In the data rows, 500 means zero.
Some points:
tensor([655, 459, 561, 395, 634, 304, 314, 421, 468, 369, 468, 434, 339, 592, 499, 532, 307, 601, 589, 518, 470, 606, 536, 418, 511, 580, 545, 452, 335, 646, 406, 511])
tensor([479, 532, 723, 598, 502, 465, 548, 457, 514, 533, 612, 581, 609, 511, 367, 461, 485, 445, 520, 634, 511, 494, 527, 595, 528, 644, 394, 495, 616, 450, 609, 721])
tensor([667, 642, 726, 651, 614, 494, 350, 524, 592, 337, 622, 637, 653, 456, 542, 440, 448, 497, 534, 663, 656, 524, 383, 541, 478, 538, 307, 308, 731, 424, 616, 487])
tensor([317, 581, 657, 562, 576, 609, 341, 400, 367, 382, 566, 504, 533, 465, 416, 388, 271, 475, 518, 598, 584, 442, 443, 615, 556, 479, 312, 388, 590, 428, 603, 508])
tensor([552, 455, 681, 535, 532, 543, 449, 510, 625, 411, 693, 580, 639, 447, 525, 373, 602, 482, 558, 538, 612, 689, 460, 467, 597, 427, 378, 297, 619, 438, 701, 370])
tensor([425, 526, 424, 542, 386, 425, 670, 569, 393, 559, 402, 506, 549, 444, 545, 626, 563, 290, 417, 476, 511, 461, 429, 568, 441, 466, 434, 539, 460, 511, 574, 627])
tensor([309, 532, 421, 506, 588, 491, 559, 535, 593, 627, 447, 437, 435, 538, 524, 608, 548, 444, 499, 514, 478, 498, 493, 444, 349, 583, 508, 540, 402, 535, 479, 495])
tensor([408, 462, 565, 585, 620, 593, 358, 452, 513, 482, 622, 614, 537, 429, 553, 436, 388, 463, 433, 606, 506, 426, 477, 452, 558, 589, 441, 430, 534, 407, 646, 538])
tensor([639, 569, 467, 534, 356, 423, 613, 568, 494, 489, 500, 398, 550, 467, 536, 516, 569, 494, 546, 404, 515, 575, 495, 496, 651, 480, 499, 655, 451, 457, 503, 450])
tensor([421, 565, 386, 535, 534, 541, 508, 535, 634, 522, 429, 622, 337, 472, 613, 557, 476, 414, 367, 538, 446, 317, 539, 524, 393, 583, 632, 623, 394, 500, 366, 393])
tensor([397, 544, 369, 419, 519, 554, 606, 503, 454, 624, 360, 555, 434, 450, 532, 632, 512, 483, 472, 468, 470, 389, 478, 459, 487, 496, 419, 601, 443, 497, 381, 540])
tensor([338, 625, 751, 620, 598, 545, 392, 374, 586, 289, 590, 757, 453, 516, 533, 391, 273, 486, 606, 710, 677, 385, 447, 476, 433, 695, 318, 443, 722, 281, 656, 629])
tensor([607, 485, 493, 454, 499, 409, 558, 558, 598, 467, 491, 517, 337, 517, 531, 603, 415, 480, 490, 542, 577, 580, 454, 351, 327, 606, 531, 465, 404, 649, 503, 526])
tensor([699, 455, 463, 461, 550, 370, 528, 433, 400, 435, 457, 389, 424, 506, 498, 541, 506, 712, 562, 455, 413, 605, 505, 450, 542, 588, 566, 490, 390, 476, 412, 328])
tensor([558, 465, 485, 378, 520, 505, 464, 460, 461, 451, 354, 378, 441, 557, 578, 574, 567, 590, 550, 318, 411, 515, 480, 544, 447, 575, 580, 635, 440, 551, 427, 415])
tensor([627, 298, 391, 372, 643, 334, 351, 315, 253, 414, 493, 380, 307, 594, 364, 512, 362, 771, 588, 439, 373, 608, 563, 403, 545, 490, 638, 521, 248, 516, 389, 363])
tensor([513, 372, 473, 484, 513, 379, 455, 498, 377, 402, 412, 484, 326, 564, 460, 542, 276, 596, 602, 488, 344, 387, 517, 518, 497, 462, 580, 610, 473, 559, 510, 511])
tensor([636, 346, 431, 380, 574, 368, 211, 435, 389, 413, 449, 439, 500, 664, 383, 439, 481, 703, 631, 438, 496, 637, 584, 498, 718, 450, 568, 539, 401, 545, 418, 328])
tensor([432, 513, 487, 508, 396, 504, 667, 599, 464, 558, 442, 464, 520, 405, 575, 634, 539, 370, 408, 434, 444, 487, 501, 468, 414, 596, 544, 519, 557, 621, 550, 513])
tensor([320, 435, 412, 362, 351, 411, 501, 381, 256, 594, 387, 456, 402, 389, 564, 545, 437, 424, 438, 375, 370, 332, 467, 652, 639, 222, 482, 742, 619, 553, 356, 715])
tensor([582, 643, 583, 398, 465, 508, 655, 638, 486, 602, 491, 389, 705, 500, 560, 526, 668, 374, 564, 575, 634, 594, 380, 674, 469, 398, 383, 370, 496, 502, 696, 430])
tensor([607, 445, 567, 408, 523, 367, 531, 493, 368, 296, 433, 343, 634, 607, 500, 590, 584, 731, 592, 587, 492, 554, 527, 543, 496, 599, 543, 515, 366, 621, 516, 335])
tensor([306, 609, 454, 621, 429, 395, 564, 547, 570, 561, 353, 625, 387, 407, 510, 585, 448, 439, 429, 464, 476, 342, 292, 414, 473, 486, 559, 617, 598, 582, 449, 725])
tensor([630, 637, 687, 589, 400, 573, 535, 507, 519, 559, 490, 507, 577, 649, 411, 506, 531, 431, 405, 573, 543, 553, 327, 623, 467, 490, 450, 407, 653, 493, 693, 594])
tensor([335, 610, 562, 538, 498, 509, 445, 546, 575, 558, 576, 568, 473, 488, 419, 417, 467, 489, 353, 568, 471, 456, 448, 395, 501, 493, 531, 522, 536, 477, 523, 504])
tensor([540, 501, 557, 596, 602, 538, 449, 582, 607, 443, 649, 579, 721, 508, 561, 366, 437, 480, 509, 544, 643, 567, 526, 418, 505, 464, 425, 368, 626, 420, 543, 486])
tensor([415, 512, 516, 503, 604, 605, 435, 380, 552, 429, 622, 678, 515, 442, 468, 345, 448, 468, 472, 657, 537, 523, 497, 363, 512, 500, 499, 475, 581, 422, 481, 563])
tensor([351, 521, 239, 510, 520, 628, 596, 524, 581, 567, 396, 596, 322, 474, 537, 632, 523, 413, 374, 634, 349, 338, 379, 473, 404, 597, 499, 586, 387, 534, 317, 530])
tensor([540, 475, 531, 454, 443, 510, 596, 587, 547, 578, 500, 454, 598, 441, 494, 521, 669, 306, 452, 454, 485, 480, 508, 540, 490, 607, 549, 386, 493, 406, 484, 517])
tensor([610, 380, 458, 464, 516, 377, 427, 350, 379, 450, 504, 454, 453, 552, 412, 448, 402, 713, 523, 462, 443, 536, 625, 515, 613, 613, 561, 354, 382, 540, 335, 422])
tensor([326, 525, 183, 377, 519, 676, 607, 539, 544, 620, 463, 282, 473, 576, 439, 613, 699, 470, 459, 387, 375, 509, 554, 686, 538, 474, 596, 533, 364, 571, 419, 563])
tensor([487, 444, 355, 408, 457, 542, 464, 482, 529, 576, 422, 429, 317, 508, 516, 524, 613, 475, 466, 445, 350, 539, 587, 756, 586, 471, 567, 545, 312, 488, 397, 423])
tensor([560, 481, 554, 516, 375, 681, 645, 597, 587, 466, 470, 647, 513, 427, 662, 634, 542, 355, 507, 556, 648, 400, 381, 474, 374, 649, 488, 547, 502, 595, 576, 608])
tensor([388, 587, 278, 491, 495, 628, 596, 528, 584, 606, 394, 479, 379, 506, 476, 609, 584, 381, 431, 445, 330, 355, 440, 487, 463, 478, 552, 633, 295, 509, 373, 564])
tensor([506, 560, 602, 543, 485, 523, 447, 531, 574, 566, 596, 567, 430, 454, 468, 406, 430, 461, 478, 597, 650, 326, 581, 428, 449, 516, 516, 470, 628, 609, 563, 545])
tensor([514, 396, 444, 558, 528, 535, 498, 519, 608, 586, 545, 584, 512, 356, 497, 387, 486, 609, 405, 438, 496, 419, 700, 396, 536, 450, 548, 490, 615, 417, 473, 496])
tensor([496, 471, 431, 521, 279, 408, 580, 471, 217, 660, 485, 300, 477, 396, 507, 675, 522, 446, 624, 410, 391, 478, 392, 795, 445, 309, 417, 605, 642, 579, 426, 658])
tensor([506, 616, 656, 553, 565, 579, 440, 410, 406, 573, 662, 531, 503, 571, 331, 403, 375, 577, 511, 623, 488, 589, 442, 559, 591, 443, 415, 420, 589, 471, 598, 456])
tensor([588, 480, 519, 645, 429, 511, 476, 576, 611, 486, 514, 501, 739, 457, 694, 387, 608, 521, 570, 408, 608, 635, 422, 391, 521, 456, 503, 453, 579, 522, 581, 481])
tensor([451, 508, 351, 502, 481, 544, 538, 518, 572, 524, 353, 592, 434, 465, 485, 587, 475, 507, 405, 562, 401, 429, 587, 418, 387, 513, 687, 614, 417, 479, 418, 599])
tensor([610, 372, 462, 395, 561, 451, 390, 442, 415, 396, 534, 445, 318, 620, 441, 484, 372, 683, 542, 490, 390, 406, 631, 394, 589, 527, 610, 578, 428, 495, 331, 394])
tensor([485, 595, 716, 494, 553, 549, 443, 483, 453, 500, 528, 613, 551, 590, 301, 454, 342, 540, 549, 629, 458, 529, 394, 570, 562, 507, 479, 423, 615, 375, 742, 619])
tensor([446, 554, 304, 361, 479, 666, 614, 523, 456, 592, 452, 343, 519, 557, 531, 575, 716, 442, 542, 295, 509, 596, 485, 688, 576, 371, 510, 594, 338, 499, 442, 445])
tensor([561, 431, 528, 552, 558, 503, 522, 527, 563, 571, 630, 516, 683, 532, 430, 369, 571, 510, 456, 429, 555, 492, 570, 527, 656, 365, 425, 424, 554, 413, 541, 437])
tensor([386, 454, 398, 416, 527, 595, 416, 479, 484, 544, 373, 431, 451, 551, 358, 444, 584, 515, 437, 558, 440, 565, 521, 615, 523, 401, 475, 534, 477, 409, 456, 487])
tensor([538, 530, 645, 555, 482, 516, 553, 473, 564, 465, 383, 579, 616, 503, 507, 262, 460, 435, 540, 383, 542, 568, 550, 491, 460, 439, 498, 463, 596, 572, 615, 565])
tensor([495, 607, 438, 450, 422, 498, 561, 457, 603, 485, 450, 381, 535, 437, 619, 553, 715, 413, 531, 487, 530, 440, 531, 563, 444, 480, 526, 511, 326, 488, 496, 468])
tensor([532, 516, 324, 544, 408, 489, 540, 532, 540, 625, 593, 502, 586, 486, 554, 385, 580, 547, 344, 444, 555, 553, 552, 529, 526, 428, 451, 421, 628, 477, 515, 334])
tensor([537, 375, 527, 452, 595, 382, 446, 414, 333, 351, 460, 199, 283, 563, 435, 521, 466, 729, 618, 431, 530, 560, 557, 489, 576, 513, 558, 480, 370, 558, 428, 454])
These points spread out most along one direction. Take the direction at right angles to it along which they spread out most. Go by this last direction. For each point below, how far along it does it lie, from 0 to 99? The average is 50, and the first point in the table lies past the average. One standard deviation of the points above along it is 16.
tensor([601, 302, 544, 403, 608, 365, 414, 422, 410, 363, 471, 403, 531, 601, 446, 676, 541, 655, 591, 592, 547, 672, 520, 498, 499, 534, 599, 560, 415, 600, 509, 405]) --> 74
tensor([464, 554, 547, 581, 582, 467, 366, 473, 588, 494, 617, 581, 533, 439, 441, 340, 401, 576, 438, 521, 450, 458, 573, 404, 527, 426, 462, 441, 618, 362, 548, 500]) --> 58
tensor([510, 574, 519, 402, 466, 520, 654, 653, 550, 568, 462, 512, 539, 418, 713, 574, 577, 415, 470, 363, 424, 553, 376, 553, 405, 516, 489, 503, 485, 505, 533, 501]) --> 32
tensor([528, 415, 646, 606, 500, 513, 490, 512, 490, 404, 598, 554, 582, 445, 360, 341, 508, 534, 473, 435, 524, 487, 613, 401, 524, 373, 545, 445, 631, 471, 425, 428]) --> 60
tensor([496, 482, 431, 510, 431, 480, 444, 515, 648, 437, 481, 670, 423, 500, 495, 495, 463, 441, 458, 528, 496, 391, 546, 362, 345, 672, 571, 474, 357, 524, 356, 526]) --> 46
tensor([383, 439, 454, 502, 365, 493, 486, 530, 621, 556, 417, 792, 443, 332, 547, 526, 286, 336, 440, 580, 437, 260, 550, 257, 357, 546, 479, 613, 627, 467, 454, 723]) --> 30
tensor([465, 529, 479, 535, 441, 595, 406, 560, 465, 512, 685, 474, 423, 477, 450, 363, 471, 470, 552, 584, 519, 573, 600, 412, 567, 436, 464, 449, 561, 442, 550, 439]) --> 56
tensor([527, 507, 415, 513, 499, 559, 643, 610, 522, 552, 389, 375, 571, 602, 541, 659, 707, 366, 593, 342, 545, 564, 476, 592, 499, 509, 478, 540, 404, 527, 489, 455]) --> 37
tensor([576, 525, 643, 555, 534, 497, 488, 493, 507, 455, 683, 403, 709, 443, 477, 257, 475, 548, 510, 460, 653, 441, 488, 416, 483, 366, 415, 421, 590, 434, 564, 399]) --> 60
tensor([612, 380, 562, 395, 479, 400, 439, 354, 375, 533, 526, 394, 507, 578, 463, 603, 499, 708, 672, 475, 475, 668, 527, 504, 514, 525, 595, 525, 427, 607, 460, 454]) --> 72
tensor([424, 550, 445, 579, 432, 576, 671, 591, 624, 507, 432, 468, 521, 558, 655, 671, 611, 215, 482, 449, 552, 576, 438, 502, 459, 578, 471, 530, 434, 552, 503, 578]) --> 25
tensor([582, 549, 578, 619, 456, 483, 547, 607, 442, 527, 622, 627, 689, 504, 653, 436, 615, 552, 406, 476, 698, 570, 629, 448, 483, 439, 436, 369, 728, 443, 582, 423]) --> 49
